Each named turn below is shown by a few rows before and after it. Which turns, in which order, take the first row of each later pair to the second? The first pair is answered.
veb:
[ -5.2   2.5  -3.4 -10.5  -2.8  14.0  33.7   2.7  -1.0] |-> [ -7.0   2.5  -2.5   3.6 -12.6  20.9  26.9   3.3 -10.0]
[ 10.3 -12.9  -3.4  -5.2  -3.9   4.3  -4.6  11.8   5.9] |-> [  9.2  -9.4   0.6   4.6 -10.2   2.3  -1.9  14.3   7.2]
[ 14.2 -10.1 -12.6  -7.7   6.6  19.4  18.4   2.7  -9.0] |-> [13.8 -0.7 -4.8 24.8 -9.3 11.5 14.1  5.3 -0.4]
meko:
[ -0.6  -9.6  -3.1 -27.4  17.4  -1.5  33.7  -7.2  11.0] |-> [-25.5   8.9   9.1   6.1   3.8  -6.5  13.9 -31.2 -16.9]
[ -5.7  -5.7  -4.4 -10.3  18.3  21.4 -14.8   2.0 -27.3] |-> [ -0.6 -12.7 -10.1 -17.9  22.7  21.5   6.1   6.5 -19.9]
[ -2.5  14.5  23.0 -13.9   3.3  -4.1  25.2 -14.1   9.1] |-> [ -7.5  23.4  27.4  -8.0   3.4  -6.3  -0.6 -17.0   0.9]
rizeg:
[ -9.6  18.2   9.6  18.0  -2.5 -17.6 -12.0 -10.1   4.7] |-> [ 14.0   8.3   2.4  -9.8   1.6  -7.1 -29.7  15.1   8.8]
[ -1.7   2.3 -10.1   1.9  -5.5   2.5   6.8  -0.9 -15.1] |-> [ -6.3   8.9  -4.2   4.8  -3.2  -5.9  -1.7  -6.3 -11.9]
[-14.9  -4.2  -9.0  -9.5  -2.2  18.4   2.4  14.0  12.6] |-> [-23.4  -2.0  -5.5   2.3  -4.7  14.7  14.4   2.0  11.5]
liri:
[ 16.0  -1.0 -10.1   0.9  -7.7  19.9  -7.9  27.8  -0.9] |-> [  6.1  16.7   5.8  -4.4   6.6  -7.9 -26.4  16.6  12.0]
[-11.7  11.0   3.6 -34.3  29.4 -13.7   1.1 -13.0   4.3] |-> [-13.4  -7.4  -7.7 -24.7  19.4   8.3  28.2 -12.5 -14.5]
[  2.4  16.5   2.9   8.7 -13.0   3.0 -25.9  -5.2 -35.1] |-> [  2.0  13.5   2.5   9.2 -14.3   6.2 -24.1  -7.8 -35.6]

Each pair is 2 to 3 turns apart.
[  1.7  -7.0   2.0 -13.2  18.5  -8.2  33.3  -2.0  22.5] |-> [-22.9   8.5  12.4  26.2  -1.4  -7.5  14.4 -23.0  -8.6]  liri meko
[ 34.8   2.3  -4.4 -12.1  -2.9 -11.2 -34.9  30.7  30.9] |-> [ -1.5  24.7  11.5 -22.1  22.9 -35.0 -36.2 -13.5  11.5]  veb liri
[ 14.1 -11.3  -5.7 -18.1   7.2  16.9  -9.9  15.8  -6.2] |-> [-17.7   7.0   7.8  13.2   4.3  -6.1  16.5 -18.8  -4.5]  meko rizeg
[-20.5 -14.6   2.6 -15.8  14.8   8.8   7.1 -22.9 -32.9] |-> [-12.0  10.8  22.8   4.1   2.8 -17.5 -41.2 -10.5  -3.9]  veb rizeg
[  3.9 -12.4   7.0  39.0 -23.3   6.6  41.5  -4.6   7.3] |-> [-22.2  25.9  26.9   8.1  11.5 -29.3 -20.9 -30.8  -0.9]  veb rizeg meko
[  1.2  15.7   7.0  -7.1   5.0 -13.5 -20.6  -6.9   0.8] |-> [ 18.1  -4.8  -5.0   4.5 -17.9   6.0   6.3  16.0   9.8]  rizeg veb meko
[ 26.5  -9.9  -4.5 -18.9   7.5 -13.5  23.7  13.5  44.3] |-> [  6.6 -25.1 -19.7 -37.6  13.1  23.6  15.8  -6.6 -21.9]  rizeg rizeg veb
[ 17.8  25.8  24.5  15.9 -11.4 -27.2 -39.1   2.0  16.9] |-> [ 36.4  -7.0   1.3 -46.3  18.4  -3.4 -15.4  15.6  10.4]  veb rizeg liri
[  3.0   3.8  -9.0 -54.8  26.7  12.4 -46.1   2.2 -24.1] |-> [ 40.2 -24.7 -22.0  -7.7 -17.9  30.4  14.2  43.8  20.7]  veb rizeg meko
[-1.8 13.5  4.3 31.5 -7.5 -7.1 11.3 -1.5 35.9] |-> [-3.7 13.8  3.0 21.7  1.6 -9.4 21.4 -8.4 36.6]  rizeg meko liri
[ -6.6  -8.3  -9.9 -38.7  24.1  -3.3  23.4 -10.1  -5.9] |-> [-28.6  12.8   3.1 -11.5  16.8 -12.7  -3.5 -29.3 -24.8]  rizeg meko
[  7.5  -1.1  -4.3 -20.5   5.4  -3.4   3.7   7.8  10.0] |-> [  5.9   2.6   1.5 -16.7   2.9 -10.6   4.7   6.7  14.7]  rizeg liri liri
[ 20.0  -3.6  -4.4  10.7  -8.4 -22.5  -0.7  27.2  19.7] |-> [ -6.7   8.1   5.1  30.4 -13.1 -31.4   0.2  -0.1  -1.5]  meko meko liri
[  0.0   1.2  -1.1  29.7 -12.9  -4.4  26.7   0.6   7.6] |-> [-11.2  17.3   7.9  30.1  -7.5 -10.1 -13.6  -9.2  -8.8]  meko liri
[ 14.3  -8.6   5.1 -41.6  27.1 -11.7   5.5   8.8  26.1] |-> [ -7.6 -14.5   0.9  27.5 -20.5  27.5  -2.4  -3.1 -37.2]  veb rizeg
[  6.0  -5.7 -13.2  38.2 -33.8  32.5 -32.1  12.7 -36.5] |-> [ 35.7 -11.1 -17.4  -6.0 -14.3  24.8 -46.4  43.1   1.4]  rizeg meko
[ -8.3   8.3  -9.0   1.1   2.9 -15.0   0.2   1.0  26.9] |-> [ -4.7 -11.3 -23.4 -12.6  -0.8  16.7  -2.5  10.5  -4.6]  liri veb liri
[ -7.5  31.0  15.6 -30.1   6.3 -14.3 -18.9 -11.8 -10.3] |-> [-15.5  34.4  22.0   9.7 -13.1 -18.5   6.0 -20.1  -4.0]  veb liri veb
[ 21.4 -33.5 -11.3 -13.2  -2.0  26.0  16.3  31.6   1.6] |-> [ -9.6   3.9  13.3  18.4 -11.4   7.5 -46.9   4.6 -28.1]  meko meko liri
[  3.0  19.1  14.0  29.0  -8.4 -35.4  15.2  -9.0  36.9] |-> [ 21.3  11.7  11.9   7.8   0.3 -31.8  -1.3  12.9  47.5]  meko meko
[ 33.4 -22.9  -6.2 -21.9  -8.4  23.1  -5.6  20.5  17.8] |-> [  4.8  -9.1   5.8 -16.1   7.9 -11.5  42.9 -16.8  33.4]  liri meko
[  0.2  12.1   8.0  -2.1   2.9 -12.2 -17.6  -4.4   3.0] |-> [ 14.2  -2.8  -3.1 -15.5   5.9  -0.7  -1.0  10.5  12.2]  veb veb meko
[ 15.6  -8.1  -2.5   4.9 -13.0  -0.9  23.4   7.7  29.6] |-> [ 18.8  -4.5  -2.9 -25.1   6.2  -2.0  -8.1  13.4  25.5]  veb liri
[  4.1  -5.5 -25.4 -23.8  22.0  25.2 -21.5   6.7 -23.7] |-> [ -9.5  -1.8 -22.9  -2.8  10.9  28.0 -18.6  -4.0 -40.3]  rizeg meko
[-17.7   9.1  -3.7 -18.6  21.6   1.0 -13.7 -15.9 -25.0] |-> [-19.1  -3.7  -7.1   3.7   7.5   2.9  32.7 -18.3 -16.4]  veb veb liri
[  3.7  16.7  11.1   5.0   5.8 -36.4  27.3   1.0  57.1] |-> [ -6.7  -4.2  -6.0  -5.8  11.6  -9.8  69.0 -15.7  22.9]  rizeg liri liri
[ -3.5   9.1   5.0 -17.0  11.7   1.7 -36.6   2.8 -15.3] |-> [  6.1  -7.7  -5.8  19.4 -19.9  24.1  -6.2  17.1 -15.4]  meko veb
[-4.4  5.5  0.4  7.5 -0.1 -9.5 30.5 -4.4 14.0] |-> [ -2.0  14.2   4.8  14.8  -3.3 -15.7  17.5  -3.2  18.9]  liri rizeg
[-22.1  12.4   9.5   7.0   4.3 -10.9   6.4 -31.2 -10.5] |-> [-18.2  15.2  10.5  19.6  -4.2  -8.9  -6.2 -25.3 -10.5]  liri rizeg
[-17.4  21.1  -1.5  -3.6  10.0 -13.9 -54.1  -9.7 -19.1] |-> [-21.0   8.8 -11.1 -16.4  13.8   1.8 -43.4 -11.9 -35.2]  liri rizeg
[  2.0  20.6   2.6 -14.6   9.4 -15.6 -32.7  21.0  28.2] |-> [-21.2  23.5   4.6 -27.8  28.4 -20.3 -15.0  -5.5  10.6]  liri meko
[ 17.8   6.9   4.0  -9.4  11.1 -18.4   8.2  19.2  39.8] |-> [-16.5   3.2  -2.1  22.4  -8.3  18.6  -4.1  -9.6 -41.4]  veb meko meko
[-17.9 -12.6  -8.1  -0.7  -4.0   8.5   9.2 -15.0 -34.9] |-> [-12.5  -2.3   1.5   8.4  -2.5 -27.3  27.4 -13.6  15.9]  liri rizeg veb
[ -7.6   8.7   5.5 -25.4  15.2   8.9 -51.8   6.4 -18.1] |-> [ 10.1 -13.4  -6.0 -47.6  25.9   7.3   7.5  18.0  19.8]  meko liri
[-9.1 -3.9 -1.3 -3.2  3.0 19.0 33.1 -9.3  2.9] |-> [-10.2  22.7  17.6   5.7   1.7  -2.1 -22.2  -7.3   9.7]  meko rizeg veb
[-20.9   6.2   7.1  12.9 -13.2   0.7  26.8 -19.7 -10.5] |-> [-20.6  12.8   8.8   1.8  -9.3   2.6 -16.4 -15.8 -26.3]  meko liri
[ -9.7  25.9  -3.0  23.8   8.0 -28.8  13.9   1.1  38.2] |-> [  4.8  14.5 -10.6  -8.0  21.5 -22.3   4.8  17.7  44.8]  rizeg rizeg liri
[  8.8  -5.1  -8.2 -18.4  14.7   5.4  -2.2  15.0   2.8] |-> [ -3.2   6.7   1.5  17.3   2.7 -13.5  12.7   1.6  16.4]  veb veb meko
[-13.3   4.6   2.0   4.4   7.1  -0.3  52.3  -4.2  26.0] |-> [ -7.1   6.1   0.8 -50.0  31.7   8.0  -4.9   1.8   3.2]  meko veb rizeg
[ 16.5 -17.6 -11.9 -30.7   9.3  16.5   5.8  15.7   2.2] |-> [-25.0  15.2  13.4   8.3   3.3 -20.9  15.1 -29.0   1.0]  rizeg rizeg
[-21.3  14.8  13.9 -18.4  14.8 -10.9 -43.3  -7.8 -19.6] |-> [-13.5  -6.6   2.0  29.5 -29.1  23.0 -16.9   8.8 -32.4]  meko veb rizeg
[-14.3 -10.7  -7.5  20.9 -12.4  22.4  -2.4  -1.6 -14.4] |-> [-10.2 -14.3 -11.7 -24.0  16.0  15.9  13.1  -3.7  -4.8]  veb veb
[ 11.8   8.5  -1.9 -16.8   2.8  -5.7  43.1 -12.1   8.8] |-> [ -8.3  24.4   6.6 -14.2  10.1 -11.2  12.9 -32.7 -16.9]  meko veb
[ -8.5 -11.7  -3.2   3.1  -6.0  20.3  -2.1  -5.5 -31.8] |-> [ 16.6 -10.8  -1.1 -19.4   1.1   8.1 -20.2  23.0   2.2]  meko meko liri
[-15.3  16.5   9.5  34.6 -27.2  15.4  14.1   4.5 -21.8] |-> [  8.7  19.9  10.6  -5.4 -10.0  10.6 -37.4  32.1  -4.0]  rizeg rizeg
